Each named turn below is shown by a few rows before and after it. Which turns, in which order, take the first row of each later pair to the second? The first pair is answered.
turn q_413:
[ 10   3   0   8 -10  -2  16 -14 -12   4  -6   5   1  -8 -27  -5   4 -11
  21  12  -4 -13 -10  33  18  17  -7 -10  -2  -3  16  13   3  13 -18] -> [ 11   0   9  11 -11   6  20 -16  -5 -14  18  11  -6   4 -10  11  13 -25
   9  16  -2  -9  -4   7  24   1 -16 -13  -4 -11   7  31   6  -1  -7]
[ 4 -1  6 -5 -9 -2  8  2 -5 -1  5 12 10  2  7 10  2  5  4  6  0 -2 10  4
 -2 -4 10  0  7  2  4  2 -6 -3 -9] -> [ -1   2   6  -1   4   3  -6   1  12   3   8  -5 -10  -1   2   6   2  -5
  -4  -1   2   2   1  -4  -1  -8  -4   1  -6   3  -4   5   8  -3  15]
[ 17   4  10  -1 -11   2  15   0 -12 -14   7   9   3  15  12  13   8  -4
  -6   9  10   1   6 -17  -5 -14   5   0   7  -5  -2   7  -4 -14  -5] -> [  2  10   6   1   8  -3 -10  -3  11   5  -9 -20 -20   1  -9 -10  -1  -7
  -5  -1  13   3 -10  -4  -7  -7  -5   5 -13   5  -6  -4  11   0  18]
turn q_346:
[  1  -3   5   1 -10  11   6   5  -3  -9   5   7  10  -5   6  12  -1  14
  -5   6  -4   5  14  -7   3  -9  18  -6  -1   4   7   1  -2  -8   2] -> [  8  -2   3  -2 -10   2  19   6 -10  -7   1   9   8   8  -3   1  -1   6
   2   7   2   7   6   6   2   4  17  -2   6  -3  12  -4  -4   0  -9]
[ -5   8  -2  -4 -11   8   9  -3 -26  -9  -5  -3  16  -7  22  -5  13  22
   6  13  14 -20  43 -24   0 -19   5 -12   7  10   2   0  -8   0 -19] -> [  3  17  -8  -7 -11  -8  28  -2 -31  -6  -5  -3   6  20  13 -21   9   7
   9  18  26 -12  26  -7   4   2  -6  -4  19  -4   5  -4  -8  12 -26]
[ -9 -13   5 -13   5  16 -21 -12   9 -11 -10  -3  14 -31  12  14   9  13
   3 -12 -16 -14  12  -9  -6 -20   9  -9   2  15   1  -1   7  -5   7] -> [  4  -6  -4 -18  -2  -5  10  -9  -8  -5 -22   4  19  -6  -4 -13   2   9
  18  -5  -5  -8  -4  23  -7  12  12   0  22   2  17 -16  -5  17 -22]
[  9   0  -5 -16  -1  20   8 -16 -13  10  -8 -10   7 -17 -11  -9 -13  -8
  -5 -12   1   1   6  16 -11  -1   6 -13 -20  19   5  -9 -10  12   6] -> [ 13   7  -7 -16   2  14  15 -19 -10   9  -2 -14  -2  -1  -9 -16 -14 -18
  -7 -11   7   9  -3  18  -8   5  -3 -11 -16   8   2  -8  -7  15   9]
turn q_684:
[ 14   3 -14   2   2   4  13   4   0  -1  -6  -1  -1   1  -6 -24 -13  -3
   2  10   1   5 -12  13   3  20   5   8   8 -18  -6  -4  -1  -4  -3] -> [ 13   4  -7   8  10   9   0   3  17  -4   8  -8 -12  -1   0 -14  -9 -10
  -7   3   3   7 -11  -5   5  10  -5   5  -2 -15 -16   4   7 -15  16]
[-22  -3  -5   0  15  14 -32  -1  20   0  -5 -23 -12 -21 -13  -2   0  -3
  -2 -11  -7  -3   4  -2  -2  -5 -14  -2 -20  10  -6   3   6   1  27] -> [  3 -10   3  -3 -14  15  13   1 -17 -23  14  20  19  10  12  20  11  -4
   1   4  -9  -6  22 -12  -1  -6  -2  -7  13  -7   4  16 -14 -11 -12]
[ -2   6  15   7  10  14 -15 -14  -3  11  -3  10  13  -1  -4   9   4  28
 -15  -7   6 -12  16  11  -4 -10  11   8  -4   5  -3  -3   3  11  -7] -> [  0   4  18   8   9  14 -16 -12  -4   7  -1  12  10  -3   0  12   5  27
 -19  -8   8 -13  15   7  -3 -11   8   8  -3   4  -5   0  -1   6  -5]
turn q_785:
[-11 -10   0   1  13  -4   0  29 -21 -31  25 -14 -14   5  -1  17   7   3
  10 -17  23  12  38 -16   3   6 -19  20   7   2  16  31  -9  -5   9] -> [-11  -4 -10   0  20 -13  -1  29 -17 -20  13 -25 -28   9 -17  -4  -1   0
  14 -18  28  14  22   4   5  20 -24  24   5   1  19  20  -5   9   9]
[ 17  -6   4   1 -14  -3 -13 -16 -23  -4   0 -10  28   4  10  30   7  16
   4   9 -17 -19  -2 -12   0  -5   1   1   2   3  -6  -3 -11 -16  -3] -> [ 26   2  -3   0  -9 -18   1 -17 -26   2  -5 -14  17  28  -4   4   0   2
   7  10  -2  -7 -22   4   4  16  -8  11   7  -7  -2 -10 -12   0  -9]
[  5  -7   3  -8 -18  -8  11  11 -21  -4  -9   8  11   4   4  -9 -12   2
   9  19 -15   4   5  17  -6  11  -5  -8  10 -11  18  -2   3  16   4] -> [ -5 -10   2  -6 -12  -3  -6   8 -16   2 -17  -2  13 -16   0  -8 -14  11
   8  14 -20   0   7  19 -11   5  -3  -9  -5   1  16  -9   8  17  14]
turn q_177:
[-13  -7  -3 -10   5  -1 -23 -13  -1  17 -27 -10   7 -12 -20 -10 -10  24
  24 -17 -13  -2 -19   0  -7  12  26  -3  -6  13   3 -23  -2  10   7] -> [ -7 -13   0 -10  -5   1 -12 -11 -11   9 -28   4  23 -11 -10   1  -6  28
  24 -14 -17  -6  -9  -1  -9   8  36  -6   4  12   8 -21 -10   2  -4]
[ -2   1  -5   0  -5  -5   3   0  -5   1 -13   0   3   6  -1 -11  -6  -1
  10   3   6   2   1   6   1   2   1   3   6   3  -7   1  -2   4  -8] -> [ -4   0  -6   4  -1  -6   0   0  -2   3 -13  -5  -2   5  -4 -14  -7  -4
   8   2   4   3  -2   4   3   1  -1   2  -1   4  -7   2   1   2  -4]
[ -5  -6   2   5   0   1  -6   4  -4   3  -6  -1   2 -10  -2   1   1   8
   4  -7  -5  -3   5   1  -1  -8   4   4  -4   2   6  -2  -1   4   0] -> [  1  -7   1   3  -3  -1   3   7 -10   2  -1   3   3  -3   1   1   1   5
   5  -3  -4  -4   4   2   0  -3   5   4   2  -2   7   0  -6   1  -7]
[-11   0  19  16  15  29  -6  -6  -8  -8   8  22  16   7  24   0  10   8
   0   5  17 -12  16  -2  24  -5  36  -3  26  17  33   4   0 -12 -11] -> [  0   8  16  15  14  20  10  -4  -9 -12  14  19   6  31  16 -11   5  -7
   2  10  27  -5   0   5  28   9  24   4  34   5  34   4   2  -3 -14]
Now pairs of rows:
(two turns a pair)
[ -2  -5  -5  -5  -6   7   1   4 -11  -1 -12   9  23 -21  -3   9  -1  21
   7   1 -11 -15  17   4  -3  -1  19  -6   8   8   5  -5  -8  -5 -18] -> [-12  -1  -5   0   7   5 -19   2  11  10 -18 -14   2 -31 -14  -5  -6  16
   6 -11  -5  -9   5   9   0   2   5  -3 -10  12  -2  -8   4   2   7]
q_413, q_413
[ -7  -2  13  -2   0  13 -10  10   8 -12  19   4  -8 -14  20  24   9  -2
  -4  12   0  -5  14 -22  -2 -20 -10  -9  -2  -3 -11   5   4  -8  18] -> [-14  -7   2  -8  -4   6 -12  10  -5   7 -10   2  12 -36   1   8  -3  17
  12  10  -9 -13  13   6 -13  -7  13  -5  -2   8   5 -16  -7   9  -5]
q_413, q_177
[ -8   1  11 -14 -10  -1  -3   1 -15   0  -7  13   9   8  -1   6   3  -2
   9  18  -3  15 -13   8  -9   3  10   4  16   3  -2   9  -9  12  -8] -> [-15  -2  14 -12  -7   8 -17   4  -7   0  -2  11  11  -7   6  16   8   0
   5  15  -8  11  -2  -5 -10  -9  11  -1   7  10  -7  14  -5   3   3]
q_413, q_346
[ 18   9  19  -5   1  13   3  19 -13   3  17  16   4   7   1 -30   2   8
  -5  12  16  -4 -23  -8   1  14  21   7   6 -13  17   6  -1  20 -12] -> [  8   5  30  -2   4  29 -17  18  -4   1  23  13   5 -16  12 -11  11  18
 -10   6   7  -7  -9 -27  -3  -6  24  -1  -5  -1  11  11   3   7   5]
q_346, q_346
[ -2   5  -8   0   3 -12 -10   8   1  10 -17 -15   1  -6  -8 -16  -7   1
  10   1   5  -1 -17  18   0  12   9  10  -2   7   1  -8   5  15 -16] -> [ 10   4   5   3  -4  -7   8  10  -3 -17  18   2  -2  23  16   5   8 -19
  -1   6   9   4  -8 -15   9   1  -1   7   8  -8  -5  14   6  -8 -11]
q_346, q_684
[  6  -5   3  10  14   4 -11 -11  21  -4 -22  -6  11 -17  -6   2  -4  -4
   3  -7  -5 -19 -21  -6   0  -8  10   2  -5  -6  -3   4  -4  -3  12] -> [  7  -3   6  12  17   4 -10 -11  25  -3 -18  -6   7 -12  -5   4  -5  -8
   2  -7  -2 -17 -22 -11   3  -9   5   3  -5  -9  -5   7   0  -7  17]
q_684, q_413
[  3 -10  -4  -5  -5   0   0   4 -15   7 -10   6  12 -12   3  -5 -10   5
   1   2  -6 -12  12   8  -2  -7  12   1   7   7   9 -10 -11   2 -21] -> [ -4  -2   0   0  13   0 -19  -1  10   9  -3 -13 -17  -6   2  -8 -10 -11
 -10  -4   2  -3  -4  -2   7 -10  -9   2 -11   5  -6  -2   4   0  11]
q_177, q_684
[ 15   1  -5  -8 -16 -13  33   2 -26  -9   0  13  19  21   5  -6  -1   8
   6  12   7   0  -1  12   0  16  13   2  24 -10  10  -4 -10   5 -29] -> [ 16   0  10   2 -13   2  22  -1  -7 -27  28  14   5  24  26  19  11  -6
 -10   8   9   4   8 -23   6  -9  -3  -2  13 -11  -7  19   0 -19   0]
q_684, q_684
[  1   4   5   3   2  -2   5   1   3  -7  13  -2  -8   6   4   6   4 -12
  -7  -3   6   8  -7 -13   4  -5  -8   1  -1  -2  -4   8   3  -9  14] -> [  4   1  -3  -4  -6  -6  17   0 -15   0  -1   7   8   4   0   2  -1  -1
   5   1   0   3  -5   5  -1   7   7   2  10   0   8  -4  -8   1 -10]
q_177, q_684
[  0  -2   3  -5   9  -6  -1  -2  -6  11  -8  -4   0   2   2 -17  -4  -4
   2   6   5   0  -1  12   2   7   7   1   5  -2   3  -3  -6  13 -19] -> [ -7  -3  10   0  13   7 -16  -2   6   6  -1  -9  -8  -9  10  -1   4  -2
  -5   1   0  -4   7  -7   5  -9   6  -2  -8   4  -6   7  -1  -2  -2]
q_346, q_346
